(in the rows, 128 means zero)
Where one turn sends some rows of the set: a few examples, then the rows asked
zar: [133 128 181  94 110 155 116 120 128 100 134 105 128 135 153 136 107 121
 176 134 151 138 147  89 119 116 150 142 134 182 101 160 103 105 169 150
 110 131 124 122 127]
Zasa: [123 107 116 129 100 153 113 138 146 131 102  93 115 148 143 131 116 134
 128 164 127 111 118  82 146 154 113 117 116 124  83 153 130 105 115 137
  62 125 129 168 121]
sedu: [102 139 145 134 114 157 148  85 142 120 111 120 114  87 120 142 152 155
 153 135 158 117  90 104 116 144 149 129 171 166 125 147 115 121 151 137
 125  90 112 128 114]
nukot: [138 138 113 123 133 102 140 165 141 112 158 124 158 121 138 154 157 150
 166 141 150 128 153 121 132  66  93 121 141 167 147 151 116 118 113 128
 143 111 169 114 131]
kam: [122 102 101 105 147 116 103 134 117 123 102 122 102 140 127 119  93 162
 118 131 118 138 108 123 143 100 137 164 111 132 107  99 102  97 127 148
 154 116  96 137 148]
duroz: [131 106  72 123 127 148 108 132 105 135 106 109 115 162 137 107 105 159
 109 155 104 139 112 115 153 143 129 144 124 138  75 113 104 130 133 140
 111 125 101 163 136]
sofol: [106 133 117 157 163 141 166 165 155 124 120 108 146 160 126 137 158 120
 150 100  98 149 142 140 150 128 121 131 149 144 135 173 112 109 139 122
 147 143 162 107 150]
Tuz: [146 138 181 113 118 154 122 122 126  86 125 102 127 146 149 136  95 119
 158 127 147 162 128  85 124 117 142 137 137 171  90 148  94  89 161 142
 112 134 112 132 128]
Lifa: [132 124 164 126 103 110 120  87 111 161 102 110  93 116 133 144  94 158
 153 119 128 119  88  88 104 142  99 129 130 154 121 123 117 116 147 134
 127  95 115 133 114]
ver: [126 126 156 123 105 130 126  88 110 159 111 109  86 101 140 148 115 164
 170 109 131 105 107 102  98 154 108 127 135 165 128 128 118 128 148 137
 121  95 129 115 107]
Tun: [133 111 106 109 131 115 103 109  92 151 109 120 110 146 129 116  90 169
 123 136 106 138  98 115 133 124 125 158 122 153  99  96 102 131 148 144
 150 109  96 144 140]
lukem: [106 129 128 143 162 121 160 162 165 129 113 108 147 161 114 135 150 117
 147  96 115 145 137 144 139  95 123 145 138 155 144 178 110 107 150 134
 164 137 147 100 144]
reka: [134 108 145 117 117 112 115 127 142 136  96  91  84 117 123 146 104 152
 134 101 139 112 108 108 112 103 107 145  98 127 129 117 121  72 105 153
 117 105 111 121 117]
Vik: [112 144 153 141 111 146 145  85 138 128 108 114 126  99 109 139 141 152
 136 146 145 130  68  91 125 143 138 130 169 157 114 132 120 118 147 135
 125  86 103 146 126]
nor: [125 116 129 106  89 160 117 121 153 126 118  87 130 151 134 120 127 125
 142 161 166 114 137  97 125 116 141 137 129 177  90 181 117 128 160 155
  77 120 105 145 100]
Zor: [122 104  87 106 123 133 111 126 108 119 111 108 115 165 135 103  91 150
 115 153 125 159 121 112 145 106 147 157 130 153  83 131  86 121 149 150
 131 127  82 157 137]
gir: [129 116 129 117  88 146 120 120 149 116 105  87 123 163 130 117 103 121
 126 156 163 138 122  89 127 109 134 131 127 166  83 179 105 112 153 151
  83 124  91 158 101]
Vomos: [105 119 109 151 131 109 151 136 142 190 112 103 141 170 118 130 145 132
 144 120  87 121 126 127 136 140  88 128 141 154 136 175 125 155 157 124
 138 126 159 124 132]
zefi: [130 138  85 148 117 114 148 152 124 125 150 128 141 126 153 148 152 159
 167 150 140 130 146 113 131 113  79  91 158 164 132 167 109 143 116 109
 123 113 176 133 113]
bab: [149 135 107 123 117  91 131 156 133 137 154 118 150 137 138 148 143 151
 162 139 154 123 153 124 119  63  79 121 134 182 142 161 114 139 128 130
 138 109 159 116 109]
modu: [137 138  92 138 115  99 135 149 137 145 147 129 155 133 138 146 151 157
 160 157 151 111 136 119 126  92  75 105 145 177 134 165 122 154 128 116
 131 101 165 129 105]
kurug: [123 100 134 107 108 121 120 122 137 146 104  84  74 103 132 147 123 158
 150 100 136 100 132 116 108 113 111 146 102 133 138 127 122  88 107 160
 106 106 126 113 113]
geso: [ 97 114 124 120 119 148 143 123 169 107 103  94 102  89 112 139 159 150
 132 127 163 111 112 118 125 101 153 147 138 135 135 146 122  81 110 160
 111 100 107 124 123]
Piz: [115 120  91 124 159 143 117 133 132 106 100 134 122 134 118 117 120 162
 111 145 128 137  87 129 154 118 154 155 132 136  96 102 107 100 129 136
 153 111  92 141 148]
Tibo: [140 128 168 126 130 162 116 140 121 100 123 108 119 133 159 148 110 132
 161 135 110 134 124  80 142 162 124 122 124 128  90 121 121  81 122 128
  91 134 148 141 148]
gadus: [126 130  98 128 142 143 118 109 108 132 107 130 128 139 119 115 116 169
 116 149 117 137  78 122 145 142 141 149 144 157  89 100 108 135 151 133
 148 102  93 148 141]
fidu: [104 112 105 143 119 106 153 137 140 179 111  90 132 183 124 122 129 122
 144 114 100 140 147 126 130 119  94 128 140 164 133 196 105 153 164 132
 136 136 146 127 123]
bomun: [140 133  91 129 115 107 148 161 130 110 155 108 140 131 147 146 150 149
 161 132 153 147 168 123 125  65  91 114 148 173 140 169  97 124 113 134
 129 120 158 120 114]
Fafu: [116 128 134 134 126 147 142 125 169 104 100  94 115 102 102 140 151 147
 115 127 154 122  88 112 134 104 145 145 135 130 121 126 126  71 107 155
 113  98 100 136 130]
vunok: [105 141 124 159 159 136 164 147 151 147 120 116 156 154 115 139 168 128
 148 113  92 133 120 136 149 144 113 129 156 151 136 165 125 132 152 118
 152 129 165 113 151]
zepar: [128 140  97 141 128 120 157 159 131  99 158 126 147 118 151 151 159 152
 168 143 146 146 155 117 137  89  98 105 165 164 139 164 102 124 112 119
 133 117 172 126 128]
pap: [102 127 100 164 139 136 163 145 147 163 116 103 148 167 122 130 162 128
 143 123  88 133 130 128 148 153 103 120 157 149 126 180 121 147 151 120
 128 132 163 130 139]
puvog: [142 129  78 137 107 103 143 153 125 135 147 110 134 139 150 143 141 157
 161 139 148 131 159 121 121  86  71 103 142 174 133 172 104 144 117 124
 118 115 162 127  98]
Gonu: [106 110 113 132 133  93 147 149 155 172 106  94 131 177 114 126 129 122
 142 104 111 133 145 136 127  90  98 143 123 158 144 190 111 132 156 140
 153 134 140 111 126]
vara: [131 120  96 129 153 159 111 138 101 107 111 131 116 150 148 120 100 160
 130 141 102 147 107 116 155 157 138 138 129 135  76  98 102 110 134 124
 130 129 116 147 151]
gakul: [126 141 100 139 132 110 141 160 144 122 153 137 162 117 137 153 166 155
 163 160 146 116 134 116 140  95  89 105 152 161 139 157 127 134 116 113
 137 106 176 127 127]
Gola: [124 117 112 113 151 144 113 132 103  91 114 131 116 151 145 115  88 149
 133 139 123 167 116 113 148 120 154 152 135 152  87 117  83 102 151 136
 151 131  99 141 151]
defu: [118 108 115 120 109 170 110 145 156 128 109 100 118 137 147 134 135 134
 146 161 138  86 132  97 143 157 123 120 110 133  90 157 140 110 122 136
  61 125 141 147 116]
tima: [110 117 123 135 146 111 153 159 150 139 113  98 129 177 127 129 125 115
 153  91 111 154 158 137 131  93 111 141 132 160 140 189  96 113 155 136
 156 147 146 104 133]
fazu: [126 120 168 110 132 163 109 144 131 102 127 118 116 123 164 153 115 131
 181 135 125 113 144  88 137 158 132 125 116 138 101 137 126  85 131 130
  95 134 160 124 143]

nor -> kurug
Vik -> Zasa
Now these:
vunok -> pap
gakul -> zefi
Piz -> vara

Where one turn sends some rows of the set: a few examples, then the rows asked
nufur: [130 111 124 145 119 168 122 119 121 162  96  94 102]
dekid: [118 127 135 129 126 136  91 161 124 138 142 144 166]
rinef: [149 166 144 145 139 136 105  88 107 119 112 123  92]
mak: [148  86 121 121 143 131 150 143 118 148 129 160 128]
nes: [115 129 138 100 140 154 124 111 140 151  99  83 119]
som: [105 136 131 148 135 136 127 164  99 140  80 162 140]
Pasaz: [151 175 149 131 144 124 113  87  98 121 124 123 112]
zekup: [151 100 123 113 154 125 157 142 127 136 124 151 144]
nutag: [149 172 140 133 137 132 108  89  98 127 121 120  95]
lavi: [151 163 163 141 151 128 110  86  93 118 124 143 118]
mim: [121 140 132 122 128 136  94 164 135 129 138 130 166]
tif: [148 155 147 153 132 135 100  88  94 129 120 137  89]
zafeg: [106 148 123 140 133 137 128 165 114 134  70 145 131]
pofip: [110 149 129 139 144 136 132 164 114 127  71 146 145]
vimab: [153 172 152 136 150 130 110  88 104 112 114 125 110]
riti: [139 137 133 122 143 161 136 119 143 137  91  82 132]
fetag: [148 101 104 114 141 137 151 145 139 138 114 133 112]
netu: [114 123 128 134 114 141  85 165 122 145 141 143 147]
doras: [107 136 123 147 131 140 125 166 104 140  75 156 126]
rufe: [149 159 152 142 135 128 105  86  81 135 130 142 105]
Kag: [150 160 143 141 131 131 104  89  87 134 127 131  93]
fiz: [146  89 109 124 134 135 147 146 126 151 119 147 107]
Lokis: [107 105 138 119 121 159 114 109 117 174 107 103 101]
davez: [111  93 160 125 131 151 118 108  95 180 122 135 130]
Fufiv: [142 134 161 120 163 149 145 116 125 133 106 108 175]
gom: [117 138 120 120 120 141  92 164 142 133 133 122 149]
gup: [137 104 170 142 150 150 136 116  91 158 121 141 169]
faz: [118 111 174 107 153 142 128 106 103 162 126 131 163]
Luruv: [113 129 119 131 113 144  85 165 132 140 134 129 138]
solur: [122 133 162  93 157 143 134 109 131 145 111 103 160]
sigol: [109 144 135 141 143 133 132 163 106 134  78 161 152]
pebi: [154 108 113 107 153 131 157 144 142 131 115 136 132]
mib: [149 152 160 151 142 129 103  85  86 127 123 149 107]
Vezo: [127  92 148 156 124 164 119 116  90 175 115 135 125]
Diz: [154 169 155 136 147 125 109  86  87 128 131 136 118]

sigol -> zafeg
mib -> vimab
Now these:
nes -> davez
Vezo -> Fufiv
mak -> pebi
Diz -> nutag
gom -> netu

